One turn or mirror swaps these rows in pairs. Which row does each one swap with?
The rows were stretched afterwards, more along some directions than others.
lak: [ 0.99  2.16 -1.25 -2.49 -0.72 -2.70 -0.44  0.23  0.20 -1.50  0.70  1.54
 -1.75 -0.96 -0.31  0.96 -1.08 -0.54 -1.92  0.23  1.18  0.70  0.84  0.59
 -0.39 -0.79  0.07]
Non: [ 0.01 -4.18  1.60  0.63  0.62  1.92  1.81 -0.06  0.49  2.22  0.38 -1.47
  1.66  2.84  0.65 -1.82 -0.22  0.17 -1.62  0.35  0.48  0.01  1.27 -1.12
  2.19  2.60  0.96]
Sabul: [-1.87  1.34  1.08  1.67 -1.77  2.23  0.79  0.69  0.03  0.58 -1.35 -0.73
  0.06  0.54  1.83  0.58  0.78 -2.91  0.51  0.77  3.62  0.03  0.48  2.99
  1.66  1.23  0.94]
vuzis: [-0.51 -3.50  1.33  1.50  1.15  1.87  0.92 -0.28 -0.68  1.44  0.68 -1.34
  2.21  2.53 -0.02 -1.34  0.44 -0.49 -0.75 -1.49  1.22  0.01  0.79 -1.56
  2.28  2.41  0.66]
vip: [-0.40  2.20 -0.47 -1.54 -0.41 -1.66 -1.83 -0.14 -0.99 -2.07  0.64  1.20
 -1.59 -0.62 -1.39 -0.74  0.31 -0.78 -1.12  0.22 -0.15  0.77  0.62  1.70
 -0.16 -1.80  0.42]
ginar: [-0.46 -3.74  1.27  0.77  0.57  2.29  1.37 -0.55 -0.64  1.67  0.27 -1.56
  2.56  2.35  0.89 -1.25  0.79  0.36 -1.71 -1.55  1.14 -0.30  0.49 -0.38
  2.97  2.05  0.59]
gifav: [-2.90  2.25  0.13  1.30 -2.37  2.57  1.89  0.65 -0.54  0.89 -1.00 -1.05
 -0.12 -0.51  0.51  0.92  0.78 -2.76 -0.39  0.81  2.85 -1.47 -1.32  2.46
  1.48  1.18  1.46]
robu: [ 1.02  2.43 -1.14 -3.17  0.11 -1.59 -1.72  0.29 -0.94 -1.67  1.50  0.76
 -1.49 -1.84 -0.68 -0.48  0.35  0.36 -1.35 -0.68 -0.47  0.37  1.23  1.53
 -0.43 -1.03 -0.59]
sobi: [ 1.24  0.29 -1.48 -1.93  0.66 -2.57  1.80  0.28  1.91 -0.90  0.52  1.10
 -0.29  0.28  0.50 -0.51 -2.23  0.99  0.18 -1.69 -2.04  0.48 -0.32 -3.38
 -1.93 -1.27 -1.62]
sukil: [-0.46 -3.70  0.67 -0.13  0.84  2.26  1.44 -0.60 -0.40  1.32  0.49 -0.88
  1.95  2.56  0.68 -2.56 -0.33  0.40 -2.19 -0.70  0.28  0.00  1.17 -0.85
  3.29  1.82  0.97]
Dol: [ 0.20  2.92 -0.60 -1.91  0.03 -2.36 -0.61  0.01 -0.49 -2.51  0.12  2.26
 -2.09 -1.27 -0.21 -0.77 -0.27 -0.46 -2.06  0.27 -1.40  0.31  1.39  2.59
 -0.46 -2.37 -0.97]
lela: [-1.96  1.72  2.82  1.72 -0.58  2.78 -0.12  1.90  0.01  0.38 -2.83 -1.28
  1.14 -0.83  0.64  0.84  1.56 -1.90 -0.12  2.26  2.28 -0.51  0.29  2.96
  0.98  0.55  1.40]
borab: [-2.68  1.26  1.31  0.92 -0.80  2.95  0.60  0.93  0.08  0.45 -1.88 -2.01
  0.90 -0.34  0.95  0.10  1.83 -2.39  0.25  2.32  2.25 -0.60  0.10  3.63
  1.92  1.15  1.64]
ruser: [ 0.97  0.51 -0.82 -2.69  0.69 -2.87  2.77  0.74  2.42 -1.16 -1.03  0.39
 -0.29  0.17  1.10  0.30 -1.86  0.39 -0.46 -0.64 -1.62  1.71  0.28 -2.03
 -2.42 -1.91 -1.13]
pef: [-0.75  0.33  2.47  1.39 -1.47  1.44 -0.22  0.86 -1.05 -1.00 -1.80 -1.34
  0.14  1.12  0.80  0.44  2.48 -1.81 -1.05  2.45  1.39  1.49 -0.02  1.78
  0.01 -0.09  1.41]
bopo: [ 1.23  2.33 -1.39 -1.63 -0.92 -2.04 -1.89  0.21 -0.78 -1.79  1.14  1.63
 -2.54 -0.75 -1.50 -0.60 -0.58 -0.56 -1.44 -0.38 -0.86 -0.21  0.31 -1.00
 -1.24 -1.51 -0.56]
mitu: [ 0.91 -0.31 -1.64 -1.39  0.91 -3.13  1.41  0.31  2.09 -1.22  0.24  0.64
 -0.56  0.03  0.18 -0.23 -2.54  0.35  0.69 -1.18 -1.29  0.41  0.04 -3.34
 -1.49 -0.99 -0.80]
ketil: [ 0.98  3.21 -1.51 -1.76  0.29 -1.80 -1.76  1.38 -0.18 -1.36  1.02  1.60
 -1.63 -1.48 -1.14  0.19 -0.05 -0.45 -1.95 -0.54  0.91 -0.60 -0.08  0.28
  0.29 -0.58  0.07]
duda: [-1.45  1.55  2.65  0.72 -1.18  3.29 -0.13  1.33 -0.38  0.49 -1.32 -1.23
  0.59 -0.55  0.80  0.57  2.45 -2.15 -1.69  2.15  2.58  0.60 -0.15  3.33
  1.11  0.92  1.72]
veg: [-1.97  2.73  1.78 -0.03 -1.55  2.54  0.41  1.26 -0.01 -0.29 -2.03 -0.62
 -0.08 -0.99  1.70  1.44  1.59 -2.10 -0.64  1.47  3.17  0.71 -0.79  4.12
  1.28 -0.59  1.02]
nivul: [ 1.76 -1.44 -0.69 -1.70  1.53 -3.04  1.59  0.28  1.54 -0.58  1.18  0.28
 -0.75  0.30 -0.10 -0.94 -2.44  0.42 -0.13 -0.65 -2.30  0.40  1.15 -3.08
 -1.86 -0.40 -0.86]
bamup: [ 0.85  0.57 -1.04 -2.17  0.87 -2.67  0.28  1.23  2.01 -0.61 -0.33  1.08
 -0.82 -0.57  0.77 -0.10 -2.71  1.64 -1.34 -1.57 -1.34  0.60  0.76 -2.95
 -1.62 -0.80 -1.14]
sumeg: [-1.82  0.77  1.22  1.79 -1.32  2.11  0.00  1.09 -0.16  0.88 -2.27 -1.15
  0.73 -0.73  1.52  1.25  0.97 -1.55 -0.17  2.05  2.95  0.04 -0.08  3.44
  1.21  0.56  0.93]
Lavid: [ 1.21 -0.19 -1.40 -2.10  0.98 -2.90  2.02  0.39  2.67 -1.23 -0.73  0.49
 -0.03 -0.34  0.78  0.24 -2.48 -0.08  0.14 -1.09 -1.92  0.38  0.45 -2.68
 -2.12 -0.98 -1.14]
Fovel: [ 0.59  3.20 -0.44 -1.89 -0.59 -2.45 -1.56  0.33 -0.80 -2.53  1.15  1.29
 -1.93 -0.55 -1.31 -0.61  0.76 -0.59 -1.53  0.32 -1.25  1.02  1.07 -0.24
 -1.59 -1.84 -0.03]
bazi: [ 0.55  3.33 -2.15 -2.12 -0.69 -2.99 -1.95  0.46  0.18 -0.81  1.08  1.37
 -2.83 -0.69 -1.15 -0.14 -1.88 -0.47 -0.98 -1.03  0.62  0.34  0.47 -0.08
 -0.96 -0.49 -0.07]
ked: [ 0.36  2.53 -2.21 -1.78 -1.66 -1.61 -0.59 -0.36 -1.25 -1.66  1.82  2.17
 -2.34 -1.70 -0.71 -0.74 -0.65  0.21 -2.06 -0.93 -0.46 -1.07  0.40  0.62
 -0.45 -1.19 -0.50]
vude: [ 0.07 -0.81 -1.08 -0.96  0.27 -2.42  2.24  0.80  2.11 -0.99 -0.56  0.00
  0.07  0.51  0.87 -0.13 -1.85  0.63 -0.10 -1.05 -0.98 -0.63  0.41 -3.08
 -0.82 -0.92 -0.75]
Dibi: [-1.65  2.02  1.37  1.21 -0.87  3.35  0.43  1.27  0.19  0.88 -1.85  0.05
  0.34 -0.46  1.72  0.38  1.80 -2.26 -0.08  1.09  2.60 -1.28 -0.04  3.69
  2.20  1.70  0.99]
mur: [-2.19  1.09  1.33  1.44 -1.79  1.91  1.75  1.06  0.95  0.93 -2.32 -0.76
  0.61  0.52  2.17  1.24  1.19 -2.40  0.09  2.82  4.03  0.28 -0.07  3.05
  2.06  0.90  1.67]
zedo: [ 0.85  2.31 -1.36 -2.43  0.56 -1.36 -0.82  0.34 -0.33 -1.55  1.58  1.33
 -2.00 -0.81 -0.15  0.43  0.09 -0.35 -2.34  1.00 -0.52 -0.10  1.73 -0.17
 -0.01 -0.96  0.22]
godam: [-1.53  1.38  1.77  1.04 -0.68  2.90  0.67  0.81 -0.59  0.92 -1.55 -1.43
  0.42 -0.22  0.37  0.74  1.61 -2.03 -1.87  1.38  2.89 -0.55 -1.27  4.37
  2.31  0.61  1.12]
popug: [-0.05  1.91 -0.79 -2.26 -1.22 -1.42 -2.22 -0.38 -1.43 -0.76  1.30  0.56
 -2.28 -0.77 -1.84 -0.66  0.56 -0.09 -2.30 -0.30 -0.46  0.29 -0.27  0.01
 -0.54 -0.94 -0.22]
Tevu: [-2.57  3.39  1.64  0.38 -0.74  2.30  1.22  2.70  0.77  0.53 -2.37  0.53
  0.37 -1.13  2.63  1.41  1.66 -2.92 -0.48  1.39  3.65  0.44  0.75  4.27
  2.08  0.94  0.75]
ziru: [ 0.53  0.12 -1.33 -2.36  1.19 -3.35  0.88  0.57  1.86 -0.93 -0.31  0.84
 -0.46 -0.99  0.65 -0.37 -2.54  1.23 -0.71 -1.60 -2.22  0.28  0.64 -1.94
 -1.79 -1.31 -1.08]
boz: [ 0.56 -3.76  1.11  0.15  1.29  2.17  0.67 -0.28  0.15  2.96  0.66 -0.60
  2.29  2.05  0.95 -2.16  1.03  0.76 -0.67 -1.06  1.08  0.68  0.54 -0.11
  2.55  2.38  0.44]
nafun: [ 1.61  3.24 -1.69 -2.34  0.27 -2.52 -1.54  0.87 -0.47 -1.18  1.40  1.64
 -1.97 -1.75 -1.45  0.57 -0.22 -0.45 -0.42 -1.89 -0.28 -0.45  0.22  0.57
 -1.23 -0.52 -0.88]
Tifa: [ 0.45  0.55 -0.87 -2.42  1.41 -2.42  1.52  1.06  2.47 -0.89 -0.30  0.36
 -0.44 -0.89  0.78  0.19 -2.27  0.27  0.26 -0.85 -2.66  0.78  0.35 -2.49
 -2.47 -1.79 -0.62]
sarir: [ 0.01  4.43 -2.53 -2.45 -1.44 -2.23 -1.67  0.85 -0.80 -0.84  1.05  1.91
 -2.34 -1.14 -0.15 -0.42 -0.92 -0.32 -1.36 -1.42  0.08  0.00  0.34 -0.58
 -0.86 -1.25  0.14]
sabim: [-2.46  1.67  0.17  1.45 -2.49  2.01  0.83  1.20 -0.55  0.69 -1.54 -0.95
  0.69 -0.01  1.34  0.61  0.89 -2.89 -0.02  0.52  2.69 -0.47  0.20  2.13
  0.94  0.56  1.58]
pudus: [-0.21 -3.85  1.23  0.58  1.06  2.43  1.45 -0.56  0.36  1.78  0.53 -0.44
  2.36  1.45  0.31 -1.85 -0.29 -0.21 -1.10 -0.71  0.38  0.16  0.28 -0.14
  1.71  2.27  0.42]
Nev: [ 0.76 -4.57  0.84  0.69  0.97  1.57  1.54 -0.52 -0.03  1.12  0.45 -0.03
  2.91  1.41  1.72 -1.38  0.13  0.51 -0.02 -1.04 -0.47 -0.02  0.99  0.07
  1.38  1.43  0.44]
nok: [-2.99  2.79  0.74  1.57 -0.99  3.05  0.71  1.13 -0.70  0.84 -0.80 -0.52
 -0.44 -0.29  1.34 -0.46  1.54 -3.43 -0.60  2.00  3.91 -0.30 -0.90  3.56
  2.43  1.41  1.40]
nasu: [ 0.71 -5.15  1.57  0.74  1.36  2.75  1.27 -1.42 -0.43  1.23  0.53 -0.94
  2.48  2.57  0.07 -2.84  1.04  0.19 -2.26  0.32  0.39  0.30  0.58  0.05
  2.52  1.74  1.22]
Fizav: [-0.53 -3.59  1.04  0.28  0.48  1.64  1.79 -0.23  0.50  2.40  0.16 -0.40
  1.46  2.58  1.17 -1.82  0.09 -0.20 -1.72 -0.76  1.99  0.74  1.28 -0.60
  3.10  2.49  0.22]
Lim: [ 1.13 -1.01 -1.52 -1.14  0.94 -2.94  1.67  0.60  2.51 -0.05 -0.09  0.33
 -0.70 -0.14  0.26 -0.38 -2.49  0.22 -0.16 -0.78 -0.38  0.21 -0.22 -3.00
 -1.18 -0.57 -0.92]
Dom: [ 0.22  4.16 -1.86 -2.24 -1.05 -2.61 -1.02  1.97  0.03 -2.35  0.48  1.83
 -2.34 -0.64 -0.94  0.74 -1.19 -0.91 -2.34  1.05  0.57  1.01  0.39 -0.37
 -1.23 -0.65  0.44]
Doseb: [ 1.12  1.43  0.50 -1.76 -0.27 -1.97 -2.62  0.09 -1.76 -2.29  0.75  1.13
 -1.97  0.35 -1.17 -0.92  0.86 -0.02 -2.72  0.77 -1.09  1.97  1.00  0.07
 -1.18 -0.99  0.51]
Sis: [-1.33  0.96  1.22  0.46  0.11  2.83  0.76  1.88  0.64  1.60 -1.08 -1.44
  0.31 -1.20  1.47  1.89  1.53 -2.02 -0.91  2.87  2.81 -0.18  0.22  3.12
  1.31  1.04  1.77]
Sumug: [ 0.41 -0.29 -1.16 -1.90  1.38 -2.76  2.05  1.30  2.04 -0.33 -0.37  0.13
 -0.17 -0.92  0.93 -0.49 -2.61  0.34  0.88 -0.90 -1.76  1.08  0.49 -1.66
 -1.83 -1.54 -0.82]
kom: [-0.48 -3.02  1.39 -0.04  0.70  2.30  1.26  0.17  0.57  2.24  0.11 -0.40
  1.73  1.43  1.34 -1.09 -0.18  0.12 -1.10 -0.84  1.94  0.91  0.77  0.24
  2.68  2.53  0.60]
gik: [-1.84 -0.32  1.62  1.65 -1.99  2.35 -0.09 -0.07 -1.11  0.28 -0.90 -1.20
  0.12 -0.16  0.53 -0.48  2.80 -1.89 -0.02  1.84  1.40 -0.17 -0.40  2.64
  0.90 -0.25  0.59]
folo: [-0.23 -3.30  1.22 -0.66  1.41  1.72  0.94  0.16 -0.18  2.15  1.13 -0.55
  1.71  1.10  0.40 -1.25  0.04  0.39 -1.95 -1.78  1.54 -0.11  0.76 -0.30
  2.59  2.67  0.62]
nulo: [ 0.09  3.82 -1.15 -2.51 -0.40 -2.41 -0.26  1.13 -0.09 -2.19  1.24  1.48
 -2.57 -0.48 -0.79  0.10 -0.48 -0.99 -3.13 -0.82  1.95 -0.22  0.39  1.99
  0.08 -0.57 -0.50]
taki: [-2.45  1.69  1.52  1.37 -1.12  2.33  1.83  1.41  0.48 -0.69 -1.53 -0.61
 -0.06  0.25  1.35  0.29  1.25 -3.16 -1.98  1.86  4.33 -1.14 -0.06  4.83
  2.31  1.14  1.11]
Rig: [ 0.45 -4.16  1.49 -0.08  1.50  2.76  0.43 -0.67 -0.68  1.76  1.60 -0.86
  2.20  1.95  0.35 -2.18  1.02  0.66 -1.61 -1.20 -0.18  0.29  0.91 -0.61
  2.40  1.56  0.88]
gis: [-0.02  3.23 -1.56 -1.94 -0.64 -2.27 -1.78 -0.20 -1.21 -1.68  0.57  1.36
 -1.85 -0.23 -0.73  0.27 -0.77 -0.06 -1.98 -0.38  0.03  0.31  0.91 -0.31
  0.02 -0.86 -0.35]
bobi: [ 0.76  0.00 -0.90 -2.17  1.31 -2.23  2.57  0.34  2.84 -1.64 -0.58  0.94
 -0.48 -0.04  1.49 -0.24 -1.73  0.20 -0.03 -0.89 -1.18  0.96  0.23 -1.31
 -1.45 -1.34 -1.06]
lodu: [-1.62  2.49  1.48  1.43 -0.92  3.03  0.76  1.96 -0.57 -0.38 -0.89  0.58
  0.08 -0.29  2.12  0.43  1.97 -3.16 -0.41  2.91  3.62  0.75 -0.02  3.23
  1.65  1.16  1.46]
Bub: [ 0.93  1.01 -1.92 -2.95  0.83 -2.86  1.67  0.75  2.06 -0.47 -0.24  0.88
 -0.11  0.13  0.99  0.79 -3.00  0.94 -0.21 -1.90 -1.97  0.25 -0.54 -3.25
 -1.74 -0.51 -0.53]
kiga: [-2.19  1.28  1.80  1.52 -1.31  2.68 -0.10  1.38 -0.60  1.95 -1.13 -0.50
 -0.09  0.38  0.70 -0.27  1.90 -2.67  0.58  1.43  2.57  0.52 -0.09  2.68
  1.38  1.12  1.08]
veki: [ 0.77 -4.25  1.05 -0.39  1.73  2.12  1.36 -0.75  0.36  1.38  0.99 -1.00
  1.90  1.92  0.14 -1.50  0.54  0.25 -1.90 -1.30  1.43  0.56 -0.05  0.34
  2.37  2.18  0.75]
Lako: [ 0.68  2.93  0.26 -2.04 -0.07 -1.78 -2.16  0.69 -1.72 -1.68  0.86  1.11
 -1.05 -0.13 -1.72 -0.17  0.45  0.31 -1.90 -1.03 -0.39  0.45  1.83 -0.31
 -0.28 -0.93 -0.39]
rurik: [-0.01  2.92 -2.50 -2.14 -1.90 -2.80 -0.70  0.82 -0.32 -2.23  0.80  1.30
 -2.44 -0.81 -0.74 -0.22 -1.28 -0.38 -3.12 -0.24  0.36  0.26  1.03  0.61
 -0.74 -1.45 -0.69]

Swapped with mur: lak
Swapped with ruser: nasu
Swapped with Lim: Fizav
Swapped with Lavid: boz
Swapped with ketil: Tevu
Swapped with vuzis: bamup
Swapped with lela: Lako
Swapped with kom: mitu
Swapped with Fovel: duda
Swapped with Dol: godam
Swapped with gik: popug
Swapped with borab: robu
Swapped with Sabul: bazi
Swapped with bobi: veki
Swapped with nafun: Dibi

